Rows are one point carried round by a steady rotation, each followed by how many steps it has turned.
The counts run from 0 to 241.
[113 112  89 161 142 195 153 143 144 141  83 170 124 149 142 156 141 102
 130 128 142 160 178 110 135 135  95 142 122 102 137 115 114 125 105 134
 108 144 107 113 136 134 144 157  86 108 134 159 173 123 129 168 116 157
 125 135 122 115 162 140 122 153  92 140  89 195 130  57 101  65 100  88
  81 115 123 128] : 101
[115 133 133 118 109 131 108 106 184 148 140 134 142 106 142 152  80 139
 134 154  89 146 148 134 146  80 167  78  92 128 120  86 118  84 111  84
 141 155 104 136 133 104 112 161 127 124 161 153 179 152  83  94 118 143
  89 135 111 166 148 104  91 100 167 151 163 177 116  80 129 117 128 173
 126 117  88 117] : 209
[103 129 114 153 135 180 129 155 181 140 118 119 124 128 124 156  89 147
 200 139 146 142 133 149  69 105 128 130 127 131 111  90 151 113 148 116
 112 151 111 119 131 144 117 138  69 101 154 144 126 139 137 133  98 150
 104 126 123 169 134 158  67 129 131 150 127 169 138  84 122  84 123 125
  89 119  72  98] : 89
[ 76 110 134 120 115 116 140 101 148 141 107 142 134 125 112 113  84 129
 131 157  72 142 163 156 135  78 155  67 109 114 140 105 175  95 125 102
 129 150 116 147 150  98 137 149 133 120 125 178 190 145 133  82 131 133
  67 138  99 123 137 111  97 105 171 123 130 179 133  81 103 124 124 156
 112 106 123 124] : 201
[122 147 154 120 115  94 141  71 120 163 141 156 128  98 113 100 134 146
  94 129  96  99 140 110 176 113 127  99 135 108 166 138 150  75  77 131
 157 128 114 117 161 103 132 151 166 180 100 146 165 157  76  74 128 145
  92 151 123 110 128 113 139 114 168 126 144 135 122 121 125 176 118 159
 142 130 134 175] : 128
[150 151 126 121  91 107 128  81 161 109 182  70 107 132 101 137 113 104
 160 142 134  94  87 139  79 150 131 123 165 146  93 121 160 130 112 160
 170 141 121 148 163  85 133 122  87 126 133 124 103 153 119  81  99 149
 113 171 173 152 137 110 123 104 150 134 125 152 135 149 148 119 103 138
 154 149 116 121] : 146
[ 98  90 118 143 166 167 157 153 139 125  84 156 121 134 118 125 113 120
 175 111 153 147 152 104  81 142 110 127 106 113 137  93 134  98 128 110
 127  96 121 136 108 163 117 157  74 120 133 151 120 144 152 139 104 167
 144 119 144 139 143 180 103 167 116 142 139 190 126  68 151  59 134 118
 108 175 122 123] : 95
[113 128 154 154 141 148 141 154 133 129 128 135 126 132 125 112 133 114
 180 123 116 120 128 139  71 112  84 161 166 113 118 149 154 130 168 131
  75 113 119  77 165 154 188  96  58 146 135 173  94 127 146 152 118 140
 173 153 134 135 127 140 125 123 103 162  86 122 125 108 137 152 149  92
  82 145 105 100] : 169
[184 169 109 154 115 169 119 106 156 156 158 134 110  92 145 179 145 133
 117  99 151 114 130 116 135  89 106 179 162 110 120 164 102 144  95 131
 137 133 135  49 163 119 128 131 105 139 151 117 162 133  66 159 117 160
 137 154 156 130 163 124 147 135  86 178 103 141 124 118 139 141 114 101
 115 141 107 151] : 234
[120 106 143 129 155 107 103  84 138 140 126 119 143  90 114  91 117 100
 156 146 128 135 119 113 103 144 109  82 161 139 139  88 129 112  72 142
 136 144 114 132 108 121 116 159  72 171 127 157 106 177 148  78 116 156
  94 162 149 139 137 112 132 109 127 117 156 208 117  91 124  99 103 169
 112 153 107  78] : 19
[131 134 121 121  99 126 176  77 119 169 135 140 110 118 115 121 143 121
  82 111 126  96 136 122 192 142 122 119 133 122 150 151 165  90  81 154
 192 139 133 123 144  91 136 135 180 136  83 107 167 127  95  90 133 144
  92 176 135  95 131 131 140 126 167 101 116 155 135 136 119 132  92 107
 129 108 154 181] : 126
[149 149 131 119  81 113 141  78 152 152 155 117 125  94 113 124 116 136
 100 130 113 107 107 126 168  98 129 121 145 118 146 169 149 110  75 145
 177 147 143 100 142  75 130 146 177 122  92 109 165 156  91  60 125 137
  83 185 144 116 136  90 145 108 172 119 136 144 136 144 119 150  85 143
 147 105 132 141] : 130
[144 102 134 133 137 130 114  94 177 147 128 121 123  96 157 130  79 132
 153 111 129 112 133  98 111 118 161  91 108 138 102  87 118  84 119  75
 180 107 102 126 121 131 119 177 104 148 150 122 141 152  84 114 111 167
 140 130 150 159 154 152  88 130 150 157 165 185 109  80 162  90 135 164
 138 167 104 141] : 216
[ 56  81 170 113 135 118 149 131 143 154 103 145 151  83 114 107 105 148
 138 135  84 139 151 183 137  82 132  74 116 123 131 132 186 102 155 103
 123 129 130 108 128 135 154 131 129 117 105 167 148 122 152  92 141 123
 101 147  72 126 126 139  92 100 165 119 113 142 119 100  94 156 122 140
  83  89 110 106] : 193
[116 120  91 154 133 198 174 141 132 137  78 167 125 151 136 147 134 104
 136  99 158 148 170  92 134 138  92 155 120  98 141 120 110  89  88 129
 115 119 123 110 114 126 124 162 115  97 104 128 151 133 127 154 116 147
 123 135 150 116 146 147 128 174 110 121  96 198 137  71 116  49 105  87
  92 135 142 150] : 102
[151 155 110 153 133 153 111 122 130 125 148 134 133 139 140 130 124  72
 121 172 125 143 129 118 144 134  89 101 165 131 138  97  94 108  80 137
 105 171  93 131 140 112 140 168  68 165 146 162 135 166  86 119 124 145
 117 167 148 132 151  71 164 110 104 122 125 189 100  90 111  90 109 134
 121 134 119 106] : 28
[ 90 125 111 132 143 130 148 144 111 174 113 158 132  85  72 138 148 175
 140 145 154 144 134 127 167 133 106  89  95 128 183 110 148 104  73 149
 140 147 115 128 128 149  70 155 145 169 136 151 139 174 111  76 126 158
  63 121 125 128 117 153 115 126 149 110 179 155 127 125 107 158  82 177
 133 129  97 135] : 7
[134 129 118 146 149 198 137 147 136 182 105 171 139 101 150 150 144 121
 110 104 145 157 163 120 183 119  95 139 133 122 133 142 106 100  83 102
 115 143 111  61 113 143 145 148 123 122 132 119 168 118  86 165 139 140
 118 152 107 122 163 142 131 148 101 126  89 157 110  79  92 107  94  87
  72 104 118 139] : 109
[133 128 107 152 119 190 136 146 151 159  95 163 137 118 158 134 100 126
 131 101 135 146 150 102 135  77  97 170 146  84 142 145  86  88  84 110
 105 121 144  50 104 127 141 176 123  93 110 121 163 147 121 142 122 143
 118 141 151 129 160 119 144 166 126 142 110 184 125  95 107  81 102 110
  82 113 131 113] : 106
[133 128 107 141 120 136 131 104 149 132 131 108 121 129 114 126 141  84
 136 144 150 137 122 133 128 190  99  92 167 150 131  95 141 124  73 156
 151 179 101 151 111 108 121 156  72 136 123 128 105 157 130  90 114 158
  85 177 145 143 134 105 126 110 130  96 128 210 128  95 108  67  81 127
 102 126 124  97] : 21
[118  79 158 119 159 138 141 101 133 193 109 162 139  53 143 110 151 117
  84  96 128 138 163 131 186 120 107  96 149 127 143 155 115 109  97 112
 149 100 137  68 113 136 140 143 113 149 112 130 151 138 105 135 151 153
 141 171 102  92 159 163 151 129 107 132 113 160  89  91 112 135 101 114
  81 115 125 136] : 116
[ 98 109  98 142 144 179 127 167 149 130 130 129 118 132  98 189 125 131
 178 169 137 175 125 146  92 102 125  92  72 129 114  90 132 142 157 111
 110 141 120 145 143 143  91 137  65 114 195 181 141 148 121 114 110 142
 117 129 122 159 141 132 112 115 121 156 155 157 113 110 109 136 114 160
 127 127  89  86] : 84
[130 128 134 106  96 114 136  79 141 153 161 125 120  84 107 136 143 131
 100 134 113 117 102 119 176 107 129 102 122 119 151 159 129 112  82 140
 179 129 144 106 134  86 108 154 157 135 108 120 158 166  94  55 135 134
 100 179 148 109 147 103 163 113 170 123 170 140 106 169 122 159  93 178
 161 134 151 142] : 131
[146 159 104 142 113 124 147  99 133 113 171 105  98 149 101 157 156  84
 142 161 133 110 108 119 101 186 124 114 133 150 115 102 164 132 130 154
 146 156  90 186 191 102 125 116  59 163 165 167 113 145  81 111  94 156
 125 157 153 139 139 115 133  98 110 139 125 141 127 138 137 128 117 130
 159 156 117 140] : 149
[ 90 134 123 131  90 126 169 126 157 118 139 107 102 148  82 144 105 149
 181 144 112 109 125 166  80 102 141 125 108 113 125 124 215 139 174 149
 131 141 132 162 196 110 144 110 121 102 130 169 148 122 148  91 103 139
  89 136 131 152 115 131  77 101 171 149 112 129 164 138 133 157 132 135
 134 114 109 126] : 73
[161 144 158 144 143 148  99 115 134 142 166 134 138 108 161 109 117  74
 139 133 121 128 106 105 130 119  99 107 167 120 117 135  66  80  94  94
 118 109 125  74 105 129 152 153  80 166 135 132 115 158  76 110 129 139
 176 172 157 137 136  81 169 124 108 134 139 153  74 127 131 113 135 135
 121 154 142 107] : 35
[152 150 151 147  99 135 167  87 130 131 151 140 123 158 142 109 129  85
 124 108  89  77 124 132 125 112 107 168 166  99 121 174 158  83 134 121
 123 123 116  88 173 104 213 107 128 134  96 143 137 106  89 119 128 137
 164 169 145 112 117  96 146 124 136 139  69 112 123 125 127 148 142  90
 119 112 164 167] : 49
[ 74  89 129 117 120 111 179 124 129 120 125 128  93 131  63 133 130 136
 170 132 118 121 130 144  92 132 141  93  70 124 123 133 206 107 178 142
 161  99 137 171 171 129 129 109 127 121 124 171 126 130 137  89 113 138
 132 135 128 132 101 173 101 113 174 145 153 109 134 151 127 161 126 154
 160 152 141 146] : 71
[ 87  87 112 115  99 145 150 109 159 128 121 126 124 139 117 153  96 116
 126 144 102 150 141 142 149 107 146  78  78 119 120 116 144 103 116 121
 157 137 134 154 113  80 112 180 152  85 110 133 184 147 128  62 119 128
  87 157 131 122 143 111 123 122 189 112 152 195 127 120 107  91 101 161
 135 116 140 110] : 203
[ 99 122 100 144 103 175 142 170 171 107 122 118 106 150 102 178  94 153
 207 144 141 142 109 140  63  83 129 129  83 101 113 105 133 131 148 137
 122 137 140 131 141 121 100 151 107  79 154 142 138 156 156  86  90 135
  98 131 156 158 117 111  99 141 174 157 155 161 139 138 116 107 116 164
 128 132  99  90] : 82
[140 142 155 134  99 124 163  97 140 116 155 137 116 149 134 101 125  86
 129 107 100  90 115 122 116  96 104 154 158  97 118 190 133  86 137 123
 132  90 151  94 157  92 189 123 138 123  98 133 144 129 109 101 127 130
 169 179 158  94 124  99 159 137 148 146  93 108 122 160 126 153 136 112
 132 138 172 147] : 50
[146 172 119 145 119 120 135 116 133 105 173 124 114 152  94 126 129 105
 176 161 120 102 106  97  77 141 111 136 127 115 129 104 141 103 134 158
 120 133 101 163 183 115 141 127  71 174 155 176 104 173  83 101 102 158
 142 134 174 148 115 111 131 123 139 165 149 137 118 133 162 142 134 161
 172 183 119 147] : 152
[ 94 114 101 136 125 159 135 167 158 116 130 122 123 134  94 178 115 149
 192 158 139 171 122 126  78  84 130 112  64 109 114 116 129 126 149 119
 113 124 144 136 127 131  89 144  91 103 170 165 141 168 136  89 105 143
 123 132 141 151 139 122 115 139 145 165 173 163 116 144 122 133 122 180
 139 153 103  81] : 83
[119 134 125 157 149 157 140 139 127 159  79 194 143 127 150 120 123 124
 126 115 128 138 177  94 134  94  97 147 123  84 161 117  98  73  92 106
  82 120 115  88 130 163 144 167 108 149 127 161 161 139 109 149 119 160
 129 114 132 125 139 130 119 162 109 150 114 188 113  57 124  98 128 119
  80 123 116 153] : 104
